Rows are one point carried round by a steady rotation, each followed by how many steps it has turned.
The counts run from 0 to 732.
[134 146 107  67 146  97  98  76  96 136 148 189 146 110 127 165  93 138
 134 122 120 129 105  97 111 146 114 147 173 118 100 112 169 158 178 129
 100 115 102 160 142 120 132 130  87 174 126 132 131 151 119 126 148 115
 132  94  88 165 105 184 100 115 124 100 105 121 133 110 134 151 135  92
 133] -> 672
[144 113 107 118 117 152 180 115 146 101 130  78 136 140 149 120 162 156
 113 131  89 107 130 177 108 136  84 127 120 124  88 115 153 126  96 111
  83 111 161  59 131 132 111 144 126 100 151  70 119 147 132 189 132  53
 113 158 130 114 106 135 132 138 119 114 148 100 109 150 103 135 134 169
 130] -> 378
[126 127 110 109 121 130 198 103 100 161 132 101 145 120 159 104 143 125
  85 100  89  73 138 183  98 152  99 107 123 123  97 112 141 130 127 122
 135 120 151  93 144 164 118 145 173 115 136 112  98 116  83 188 116 144
 111  91 123 109 110 150 136 139 128 146 147 100 101 152  98 130  94 106
  95] -> 129
[137 127 123 158 129 119 163 129 136 165 149  96 143  99 126 112 150 116
  84 118 100  77 125 131 109 146 108  88 108 125 169 158  91 144 126 155
 158 139 175 123  95 166 140 143 137 144 104 127  92  88  84 165 124 205
 101  77 167 106 124  94 148 145 122 142 135 135  99 144  90 129  88 127
 126] -> 603
[163 145 172 127 126 112 159 103 151 126 106 128 132 100  97 144 142 146
 161 121  93 111 114 136 103 139 104 136 120 125 165 155 128 164 123 122
 106 100 193  48 119 111 158 156 101 108 136  68 133 120 143 200 107 101
 123 121 160 104 126 102 147 112 127 116 153 152 103 151 118 136 159 180
 133] -> 98
[149  94 160  97 136 150 175 121 148 123 103 145 140  97 127 104 146 133
 145 113  95  91 108 146  74 140 141 115  92 125 138 126 157 114 108 128
 137  89 197  91 137 117 137 196 146 116 181  66 111 141 109 176 132  99
 138 144 173 110 141 120 141 111 146 138 164 144 114 161 109 105 160 126
 105] -> 466
[160 162 179 137 144 119 142 116 153 124  89 118 146 116 109 137 149 129
 155 124  88 107 112 148 134 133 121 126 116 145 148 156 134 162 133 113
 137 114 202  68 117 136 177 159 104  98 131  84 135 103 143 208 101 126
 111 108 163 105 117  92 146 116 148 126 144 148 101 157  98 120 156 185
 125] -> 99
[ 93 113 109 137 146  91 100 142 168 130 154 140 165 130 105 142 103 169
 122 174 163 148 111  93 109 126 147 161 134 119 177 161 128 121  90 139
  88 162 100 170 133 102 128  97  85 131 107 133 140 144 156  54 159 132
 144 171 109 126 146 143 131 119 118 132  99 150 169 119 157 119 162 137
 189] -> 171
[142 113 109 105 150 124 155 100 168  86 125 131  95 151 137 102 105 103
  85 132 144 166 116 124  98  93 132 156 160 139 179 175  31 130  97 133
 111  81 130 136 124 125 160 151  70 125 131 121 142  94 138 127 131 144
 124 140 160 138 153 108 124 162 102 100 148 159 106 132 108 118 129 131
 160] -> 70
[117 126  96 107 174 108  95 120 106 115 123 151 143 122 151  96  97  91
  78 145 132 133 119 108 141 107 153 121 151 139 111 116  92 133 141 135
 140 132 100 211 148 157 123 119  75 173 123 167 121 144 122  81 164 149
 149 116 100 178 130 151  94 167 111 112  96 119 158 109 125 104 118  90
 150] -> 56
[105 110 116 107 145 133 120 117 167 133 115  98 151 194 121 136 168 165
 129 134 102  83  93 163 112 168 145 134 119 134 104 154 163  99 102 110
 123 170 156  93 129 124 126 132 136  78 151 103 115  92 154 172 131 135
 112 155 135  92 122 124 119 115 162 147 127 112 130 186  57 113 148 146
 124] -> 17
[116 141  76 162  96 102 141 117 121 161 195  92 155 113 122 170 126 162
  90 154 115 135 134 100 121 122  83 118 132 110 131 130 130 148 123 148
  94 142 118 131 114 153 102  96  92 174  67 138 130 136  97 125 149 135
 102  86 106 136  97 156 122 135  89 110  86  98 140 115 143 175  81 124
 158] -> 510
[119 119 131  92 171 118 115  95 149 165 102 159 113 130 133 145 132 116
 124 135 145 121 104  76 115 145 175 136 133 130 179 161 102 139 154 174
 147  97 144 152 119 110 120 167  79 174 121 166 127 100 145  60 157 174
 129 114 158 151 154 141 115 138 129 143 111 140 169 145 122 122 117  73
 144] -> 333
[104 120  86 177 116 101 171 140 123 155 171  99 162  96 126 117 107 151
  37 125 111 122 150 135 120 108 130 107 123 142 141 125 105 118 107 121
 125 154  91 151 156 180 117  79 130 151  83 138 129 140  81 137 136 158
 123 103 109 118 119 146 148 139 113 119 113 116 133 108 143 126  78 113
 154] -> 147
[ 84 125 103 133 164 103 154 120  97 176 103 114 152 116 156 101 132 117
  67 123 113  89 130 151 154 150 158  94 124 140 104  95 132 132 135 131
 158 160 109 169 167 175  96 113 156 147 108 174 112 150  99  90 150 161
 140 113 114 155 124 178 125 145 126 150  99  80 165 135 141 112  90  89
 119] -> 139
[103 125 167 172 124  98 161 145 148 168 113 117 186  75  96 169 136 186
 130 146 123 102 118 113 152 129 141 112  82 134 150 122 197 149 111 130
 128 148 157 113 155 133 113 116 118 143  95  93 137 156 120 118 161 107
 146 134 129 109 145 150 166 106 142 155 102 113 189 138 181 126 148 153
 148] -> 2
[148 132 180 159 172  89  95 164 143 122  99 147 164  56 115  98 110 123
 152 164 117 100 119 103 132 124 166 116 113 125 162 123 145 146 115 125
 159 139 163 175 132 135 141 143 103 134 129 120 117 178 133  91 130 137
 165 142 137 160 133 115 135 124 128 121 108 173 152 106 150  84 175 161
 152] -> 450
[ 93  96 133  73 135 129 155 123 152 138  94 136 176 155 138 130 118 175
 121 148 148 114  91 136 126 130 112 146 113 110 109 109 197 106 101 124
  95 116 123 142 152 121 104 152 115 136 148  83 123 162 119 108 189  71
 155 163 115 119 144 176 119 135 136 147 121  92 177 170 154 107 161 139
 119] -> 641
[133  97 116  35 149 138 147  87 112 120 121 171 145 139 140  86 113 132
 111  97 112  89 107 178  59 145 125 152 147 105 111 114 155  92 125 109
 104 101 122 137 153 122 138 151 156  98 189 106 105 138 103 157 119 118
 154 151 110 121 127 175 116 133 147 123 159 148  92 140  85 119 166  98
 106] -> 299
[102 134 119  95 166 118  87 115 120 153 101 131 187 153 124 129 146 148
 138 144  98  75  97 152 140 172 137 109 121 125  64 104 207 127 141 112
 130 181 131 156 142 142 110 127 119 127 128 132 112 142 128 134 157 133
 136 128  96 134  98 165  98 121 165 148  87  78 167 165  94 115 147 118
 121] -> 25
[138 126  88 142 152 112 120 118 135 100 148 141 126 114 131 105 100 115
  69 158 140 175 140  96 117  95 163 137 166 143 156 135  58 129 112 125
 120 118  88 176 145 143 112 108  69 164 109 166 140 146 137  78 149 131
 133 140 112 176 126 144 111 165  99  86 107 148 136  92 130 116 120 103
 187] -> 61
[ 99 133 121 103 168  99 126 127 161 135  74  97 153 190 115 117 144 136
 125 156 129  73  98 179 133 156  98 137 142 120 140 154 126 142  96 119
 110 179 155 125 118 132 143 113 116  70 130 107  98 108 148 115 122 147
 138 143 130  99 144 110 137 150 137 170 121 104 118 176 106 102 166 205
 116] -> 271
[131 128 178  94 171  82 105 133 119 142  80 172 162  73 124 114 100 111
 143 140 137  76  98 107 134 136 123 121 122 106 175 132 149 152 133 143
 138 126 176 183 118 129 159 151 109 135 135 108 101 163 116  88 132 158
 175 113 133 145 162 112 133 135 128 152 135 148 138 127 150  96 168 165
 111] -> 445
[119 106 140  92 142 111 124 100 138 174 121 167 112  96 127 160 120 128
 135 130 152 136 102  68 103 143 154 131 132 114 181 146 129 156 155 187
 134  89 142 152 113 107 117 175  91 198 116 142 120 116 127  67 165 151
 130  91 160 150 151 156 116 130 113 136 120 144 156 135 152 142 120  79
 138] -> 334
[114 120 152  86 152 112 126 106 124 175  99 176 136 102 129 136  98 109
 110 102 133 116  85  94 131 123 145 113 116 136 165 156 121 136 165 161
 168  92 156 171 113 147 146 171  90 190 113 135 123  96  99 129 159 183
 137  74 157 135 167 133 123 134 135 137 121 140 142 144 123 130 117  82
 108] -> 331
[150 111 102 139 108 110 156 120 123 108 170 143 136  77 128 124  72 127
  70 137 135 166 134  92 105  74 108 138 145 129 162 139  80 136 114 134
 104  95  97 164 142 146 138 115  76 176 110 120 144 156  99 133 150 128
 127 114 113 156 135 138 127 157  87  85 109 159 121  75 155 141 113 118
 173] -> 63
[132 142 148  79 151 109 146  64 101 185 103 176 111 100 136 152 131 129
 142  92 117  92 124 115  91 177 156 138 154 126 147 134 154 170 180 156
 151  87 156 110 152 120 129 172 139 149 139 148 116 115 114 124 128 151
 136  96 146 149 139 187 129 105 139 135 132 130 125 140 129 154 122  61
 110] -> 584
[ 95 143 125  99 177 118 135 105 113 119  54 115 159 173 159 111 150 124
  95 132  95 108 122 176 167 135 141 119 144 146  60  83 162 148 134  95
 132 141 129 128 177 156 108 123 127 125 138 142 134 145 144 137 149  93
 150 139  96 154 122 173 112 137 139 145 104  58 158 160 115 104 130 117
 118] -> 389
[149 113 139  84 130 128 172 106 142 110 109 145 130 122 130 126  82 112
  89 116 144 148 101 120 120  88  92 148 129 126 177 168  67 127 125 131
 113  63 148 146 115 144 169 161  67 142 130  81 134 109 103 155 146 146
 126  90 145 118 171 103 135 153 107 119 157 161 105 139 132 126 125 158
 124] -> 72
[170 139 147  96 151 156 139  91 109 101 108 145 129 108 149  86 136  95
 118 112  72 113 112 151 118 125 132  99 115 158  82 123 119 131 147 114
 159  87 176 112 127 157 147 181 105 136 164 102 128 118 109 217 124 132
 121  95 152 139 107 119  96 131 142 101 143 129 104 150  68 121 130 112
 108] -> 213
[138 128 119 130 136 112 140 124 122  95 150 135 184 107 110  71 106 139
 100 127  84 100 125 187  91 116 131 129 135 138 105 128 146 100  91  72
 114 164 117 132 148 167 156 106 135  73 152  94 125 154 114 192 102 129
 140 150  93 106 101 123 128 126 154 104 129 149  91 121  83 103 154 154
 144] -> 292
[135 108 147  98 136 132 142 119 160 139  97 113 122 136 128 156 150 131
 158 152 120  90  94 114 115 145  85 116 109 105 162 146 138 147 110 178
 111  98 207  94  76 112 110 196 102 150 132  79 103 117 141 125 166 119
 127 124 172 121 145 112 121 146 107 159 142 112 135 174 123 137 148 176
 109] -> 356
[122 134 118 146 100  97 173 129 166 139 146  78 141 137 106 164 131 176
 115 142 128 105 129 153  94 143  65 153 133 104 169 162 112 156  83 133
  62 148 151  81 116 118 133 100 127  89  94  98 117 109 131 131 118 129
 110 144 134  92 129 117 168 142 108 141 132 132 114 140 136 146 131 201
 152] -> 264
